[[130 124 132 122 132 123]
 [133 151 111 131 136 107]] result: 132

[[121 135 120 120 121]
 [144 107 150 148 145]
 [149 107 148 149 149]] result: 148

[[117 132 127 135 124 121]
 [120 125 133 133 122 126]
 [131 104 111 137 135 126]] result: 122

[[123 139 149 106]
 [145 115 107 131]
 [137 139 150 145]] result: 107

[[122 103 142 112]
 [117 126 132 104]] result: 142

[[128 129 106 120 149 115 139]
 [110 123 119 107 120 112 147]
 [112 125 110 148 127 108 145]] result: 112

[[150 129 132 131 150]
 [124 116 116 135 124]] result: 131

[[151 135 134 131 123]
 [150 123 142 132 115]
 [109 122 131 128 138]] result: 132

[[134 145 137 154]
 [130 116 111  98]] result: 137
---
[[118 108 137 135]
 [117 137 147 106]
 [122 135 141 110]] ⇒ 141

[[138 139 126 122 137 112 111]
 [130 129 125 128 132 125 112]
 [133 126 123 127 139 115 103]] ⇒ 123

[[154 149 127 105]
 [ 99 109 143 139]
 [107 110 110 151]] ⇒ 110

[[125 128 129 132 127 133 125]
 [131 147 121  98 111 123 132]
 [127 131 124 120 137 122 124]] ⇒ 124

[[126 138 117 131 127 124]
 [129  98 150 122 132 139]
 [128  99 149 122 133 137]] ⇒ 149

[[147 147 117 151 147 149]
 [145 147 122 146 146 148]
 [139 141 128 146 140 144]] ⇒ 128
---
array([[133, 132, 124, 136, 131, 136, 136, 151, 119, 112, 140, 132],
       [131, 125, 120, 131, 114, 146, 110, 139, 123, 122, 131, 147],
       [146, 144, 108, 127, 112, 142, 145, 123, 123, 134, 129, 149],
       [141, 130, 109, 130, 141, 158, 144, 122, 140, 124, 145, 116],
       [132, 115, 132, 139, 117, 149, 118, 138, 125, 122, 137, 121],
       [128, 118, 122, 110, 134, 142, 121, 129, 141, 121, 124, 142],
       [131, 122, 122, 121, 144, 128, 148, 152, 133, 146, 135, 129],
       [118, 138, 116, 133, 121, 126, 120, 124, 104, 118, 142, 139]]) 147

array([[128, 122, 147, 134, 140, 139, 127, 121],
       [131, 137, 108, 117, 131, 122, 132, 124],
       [124, 133, 146, 131, 133, 138, 127, 133],
       [127, 137, 117, 130, 130, 125, 127, 121],
       [137, 123, 106, 125, 127, 109, 125, 139],
       [112, 124, 107, 136, 130, 116, 126, 120],
       [134, 137, 137, 124, 135, 131, 119, 136],
       [138, 131, 134, 131, 126, 145, 115, 132]]) 124

array([[141, 117, 127, 137, 114, 126, 139],
       [125, 122, 133, 137, 124, 131, 137],
       [131, 121, 136, 140, 115, 126, 137],
       [130, 124, 130, 131, 127, 137, 134],
       [150, 130, 118, 132, 118, 133, 147],
       [146, 123, 130, 156, 111, 155, 141],
       [123, 109, 131, 143, 126, 119, 124]]) 137

array([[136, 143, 152, 124, 119, 137, 140, 129, 125, 136, 118, 112],
       [127, 115, 113, 133, 132, 121, 110, 130, 127, 133, 132, 132],
       [130, 117, 116, 134, 129, 123, 107, 129, 125, 139, 130, 126],
       [139, 144, 143, 128, 112, 138, 132, 122, 122, 141, 123, 106],
       [122, 117, 132, 123, 145, 121, 133, 142, 133, 120, 122, 144],
       [142, 137, 143, 130, 114, 136, 121, 126, 120, 151, 119, 102],
       [124, 125, 143, 120, 142, 125, 142, 142, 133, 119, 118, 140],
       [134, 118, 122, 134, 127, 125, 106, 131, 123, 146, 126, 120],
       [139, 139, 155, 124, 121, 135, 135, 134, 124, 143, 113, 109]]) 132

array([[117, 128, 126, 126, 110, 110, 139, 122, 141, 136],
       [129, 135, 129, 149, 128, 150, 134, 143, 131, 121],
       [126, 132, 134, 134, 129, 139, 129, 132, 121, 137],
       [113, 144, 141, 136, 117, 137, 128, 129, 133, 141],
       [124, 120, 131, 104, 119, 102, 121, 126, 135, 136],
       [130, 141, 139, 141, 136, 144, 147, 120, 118, 128],
       [132, 145, 135, 124, 142, 133, 139, 121, 129, 129]]) 121

array([[128, 130, 128, 124, 129, 146, 126, 143, 128, 135, 131, 126, 128],
       [122, 122, 128, 122, 130, 146, 129, 135, 142, 118, 137, 135, 126],
       [120, 135, 139, 126, 142, 130, 135, 131, 146, 131, 151, 147, 125],
       [117, 117, 122, 115, 133, 114, 131, 108, 130, 116, 131, 135, 134],
       [138, 126, 141, 143, 137, 137, 139, 143, 131, 131, 125, 141, 131]]) 126

array([[124, 115, 126, 131, 123, 133, 127, 156, 128, 135, 125, 135, 143,
        133, 122, 124],
       [125, 115, 127, 130, 123, 133, 128, 155, 127, 135, 125, 134, 142,
        133, 121, 122],
       [126, 144, 127, 138, 134, 130, 137, 120, 146, 132, 138, 129, 112,
        123, 139, 117],
       [138, 130, 127, 125, 121, 122, 115, 111, 110, 123, 124, 122, 132,
        124, 133, 148],
       [126, 145, 126, 136, 133, 130, 138, 119, 147, 133, 137, 128, 113,
        124, 138, 117],
       [126, 141, 127, 137, 134, 131, 137, 120, 146, 133, 137, 125, 113,
        123, 139, 117]]) 122
---
[112 121 125 120 151] ans = 112, 151

[140 109 152 134] ans = 140, 134

[125 123 131 136 101 122] ans = 125, 122

[127 123 144 106 122 124 152] ans = 127, 152

[129 104 115 122 155 144] ans = 129, 144

[[151 146 135 111 143 119]
 [154 147 133 109 144 114]
 [152 144 130 108 143 115]] ans = 151, 115

[119 149 158 127 141 114 144] ans = 119, 144

[133 101 128 142] ans = 133, 142

[[126 125 124 129 131]
 [153 118 125 114 128]
 [133 128 125 120 142]] ans = 126, 142
---
[125, 127, 149, 121] --> 127

[[109, 145, 116, 150, 135, 121, 120],
 [153, 119, 145, 111, 128, 153, 126],
 [155, 115, 135, 124, 122, 155, 117]] --> 145

[115, 136, 132, 134, 106, 135] --> 136

[121, 152, 111, 117] --> 152

[143, 152, 152, 114] --> 152

[[120, 116, 132, 123, 106, 115],
 [141, 138, 130, 140, 152, 131]] --> 116
---
[[127 115 114 119 127 116 120 129 139 118 123 132]
 [123 133 128 126 122 127 105 132 124 127 115 131]
 [117 125 129 111 130 132 121 143 122 132 142 123]
 [116 151 115 123 134 138 122 125 127 109 136 127]
 [129 131 134 125 145 132 129 131 147 139 131 124]
 [125 128 115 111 132 143 131 133 124 137 129 124]
 [119 124 123 112 126 139 118 134 120 127 130 135]
 [129 117 131 124 126 127 129 124 146 129 132 121]
 [126 123 132 121 113 134 145 117 121 142 141 124]] → 124

[[129 111 128 130 130 134 145 128 112]
 [122 124 131 125 126 134 117 129 129]
 [137 138 120 133 127 124 133 129 134]
 [123 141 132 127 123 124 103 129 137]
 [129 115 126 145 120 142 114 141 123]
 [139 139 116 121 120 128 117 131 122]
 [139 139 119 112 115 127 123 130 128]
 [155 145 104 119 111 129 113 136 137]
 [121 148 127 127 147 121 149 114 112]
 [128 138 127 132 124 112 120 127 148]] → 148

[[101 107  99  99 109 134 127 136]
 [103 109 105 124 138 143 108 103]
 [135 134 101 132 129 119 126 130]
 [130 103 154 142 158 133 128 153]
 [113 124 117 137 128 157 130 146]
 [144 109 131 116 135 115 107 152]
 [151 144 108 125 100 146 138 119]] → 119

[[128 124 125 102 122 140 128 137]
 [126 130 127 128 127 129 126 125]
 [129 131 125 129 117 143 115 115]
 [127 129 128 128 128 128 127 127]
 [130 124 127 110 123 136 129 134]
 [131 125 129 123 127 130 129 130]
 [127 131 126 128 121 136 120 119]
 [131 125 129 123 127 130 129 130]
 [129 127 129 126 128 128 129 129]
 [126 131 127 128 125 131 124 123]
 [127 131 126 128 120 138 119 118]] → 118

[[114 155 146 127 106 157 152 128]
 [112 127 126 125 120 135 137 127]
 [123 147 143 128 114 149 143 125]
 [105 112 106 121 122 131 126 138]
 [138 116 124 134 135 111 124 125]
 [114 133 124 123 117 139 132 135]
 [124 132 127 124 129 134 126 130]
 [126 125 127 131 129 117 132 127]
 [124 133 134 135 122 123 143 127]] → 127
